In the rows, 128 means zero.
One turn moves every row onto another: examples first, then more rows asked:
zoz: [125 124 134 109 101 124 146 113 142 152 104 153 166 131]
nufa: [109 121 142 100 129 149  92 158 120 103 114 141 148 104]
Nogit: [140 109 167 110 106 122 118 129 156 111 130 155 148 127]
Mor: [138 107 161 105 111 108 101 137 150 115 138 141 129 139]
vabu: [ 97 138 128 115 124 146 117 118 102 130 113 103 145 116]
botib: [107 139 138  95 106 122 119 137 122 120  88 123 158 138]
Ton: [112 154 148 114 102 121 114 120 131 122 101 130 158 118]
fese: [124  92 138 112 121 137  87 141 122 115 135 148 149  86]
lepe: [107 108 127 109 119 138  78 148 134 128 138 144 146  93]
Fam: [124 115 147 101 129 157  93 138 132 113 113 163 155 104]
nebes: [144 113 141  99 117  98 100 126 155 112 147 148 138 116]
mem: [105 140 106 101 124 146 110 136 104 117 136 110 143 117]
Fugu: [120 141 137  97 111 117 116 139 132 114  97 123 173 134]
goko: [146 118 136 130 151 116 144 135 129 146 137 117 110 140]
tove: [117 118 112 119 168 142 133 155 107 138 130 125 124 106]
fusa: [132 116 101 121 130 139 151 105 115 147 138 121 158 115]
rapok: [139  97 141 113 159  92 141 151 135 145 125 129 127 129]
Suza: [ 99  96 117 108 160 134 116 156 128 160 133 125 134 116]
tusu: [128 127 134  98 116 117 155 119 157 147 127 151 162 142]
roli: [109 104 137  96 129 136  96 162 124 113 116 147 149  89]
vome: [116 131 122 116 164 143 117 164 116 145 106 137 131 109]
lavod: [119  97 126 108 174 142 110 140 113 158 128 133 127 115]
Silun: [120 144 156 108 107 120 107 127 120 117  96 136 152 143]
goz: [141 108 135 118 147 103 142 144 149 160 138 146 119 135]
Boniz: [145  93 137 118 137  99 151 133 138 141 147 128 120 122]
fodig: [117 135 105 101 129 134 125 119  92 114 116 105 138 122]
pilut: [114 149 141  91 103 119 111 139 139 111 114 132 158 135]
voru: [131 122 112 122 145 145 146 100 101 154 128 141 141 121]
zatal: [155 102 161 113 115 130 120 109 145 114 142 145 134 133]
fonil: [132 118 134 109 113 122 152 115 149 148 113 144 177 134]
popuz: [134 101 131  98 160  95 137 133 149 142 143 130 127 138]
sada: [152  98 155 110 120  95 109 132 138 106 142 136 132 118]
zopap: [116 105 135  94 131 147  80 145 119 107 135 144 136 106]
Tiga: [152 107 141 108 164 101 130 125 141 154 132 149 123 131]
Tel: [118 124 121 107 148 140 155  92 112 144 124 120 145 122]
Sopez: [115 106 115 112 161 121 132 165 113 143 126 124 123  99]
fudo: [149 107 136 128 142 113 160 127 142 145 146 139 123 131]
vitot: [119 107 108 108 167 143 119 150 118 152 134 148 126 103]
lis: [114 137 122 111 131 147 106 119  84 116 116 119 138 123]
dur: [139  90 161 101 106 113 115 130 149 111 136 152 145 112]
bubu: [119 138 105 110 128 134 116 132  98 113 122 101 151 117]
fufun: [151 116 159 112 117 103  88 129 147 126 131 151 131 122]
Bulu: [135 129 145 118 122 119 147 107 136 153 107 158 155 142]
gab: [118 106 144 112 128 144  69 144 119 129 127 137 135 106]
tuvuv: [119 119  99 108 138 146 154 113 120 153 148 129 146 122]
rup: [111  91 124 115 160 135 118 163 119 154 119 141 143  97]
pel: [135 120 103 115 123 135 152  95 112 146 132 135 146 115]
Kul: [132 140 140 106 125 116 151  94 142 139 112 148 158 124]

fese -> sada
gab -> fufun
And these:
vome -> Fam
Kul -> Tel
zoz -> pel
Nogit -> fudo
voru -> lis
vitot -> zopap
fusa -> bubu
tuvuv -> mem
Sopez -> roli
popuz -> Suza

One turn moves every row onto another: examples first, then more rows asked:
ditu: [110 109 114 165 163 121 154 107 145 139 148 166  93 108  90 121]
vude: [128 114 115 127 128 110 151  93 154 111 109 129  72 111  89 128]
zir: [ 80  89 108 125 136  68 154  82 155 108 128 121 113 132 105 118]
mur: [122  91 134 144 153  82 157 154 149 169 147 125 120 100 107  91]
Fifu: [138 119 112 125 118  91 139 118 149 132 125 110  96 109 108  71]
puzi: [113  93 126 154 109  76 148 113 163 125 126 132 123 162 116 127]
nogif: [128  99 148 147 148  82 154 154 145 164 140 123 121  97 103  93]
sikes: [122  87 144 135 154  86 150 143 146 174 145 127 115  97 104  88]
Rifen: [103 107 131 141 135 110 152 143 132 149 142 176 122 123 130 113]
daseb: [112  88 140 141 147  76 152 148 151 168 150 123 116  94 107  86]
Ragak: [103 114 123 146 138 100 161 142 132 143 142 179 126 126 126 117]
tum: [103  93 127 150 118  74 138 121 160 121 124 145 124 159 116 132]
duna: [139 118 124 131 135 107 141  92 156 119 119 117  77 113  78 120]
rupas: [ 83  94 146 110 162  73 176 123 149 141 137 126 108  89 105 121]
reran: [107  85 129 146 113  75 137 117 152 123 123 137 120 163 116 126]
Nulo: [ 83  91 116 126 141  71 151  80 159 101 129 117 104 132 102 108]
Rit: [133 118 119 125 124  95 137 117 140 139 125 106  92 104 107  67]
toli: [109 113 130 150 140 109 155 145 134 142 135 177 113 129 131 115]
zefi: [124 108 113 164 165 125 152 101 150 138 146 163  92 111  99 119]
bedi: [ 84  92 146 115 155  71 166 128 143 137 136 134 113  81 100 129]
per: [113 111 112 160 178 114 147 108 140 140 150 162  90 111 101 119]
gomul: [130 120 121 136 127  98 144  89 157 117 115 121  73 114  82 127]
vubu: [129 113 119 117 114 100 142 117 149 133 120 113  93 117 105  66]
Meza: [ 87  86 117 128 140  71 153  82 163 108 145 107 105 131  98 115]
zevu: [ 95 109 123 142 140  99 146 137 135 153 139 179 120 130 132 103]
Kitu: [ 80  91 142 107 150  68 177 126 146 138 139 124 109  94  99 121]
Sotan: [135 125 122 134 134 106 141  95 164 113 118 120  73 120  92 124]
Tuseg: [ 77  83 113 130 128  70 151  86 153 107 128 111 104 126 101 110]

zevu -> vude
Tuseg -> Ragak
per -> vubu
And these:
tum -> zefi
rupas -> reran
gomul -> mur
zir -> toli

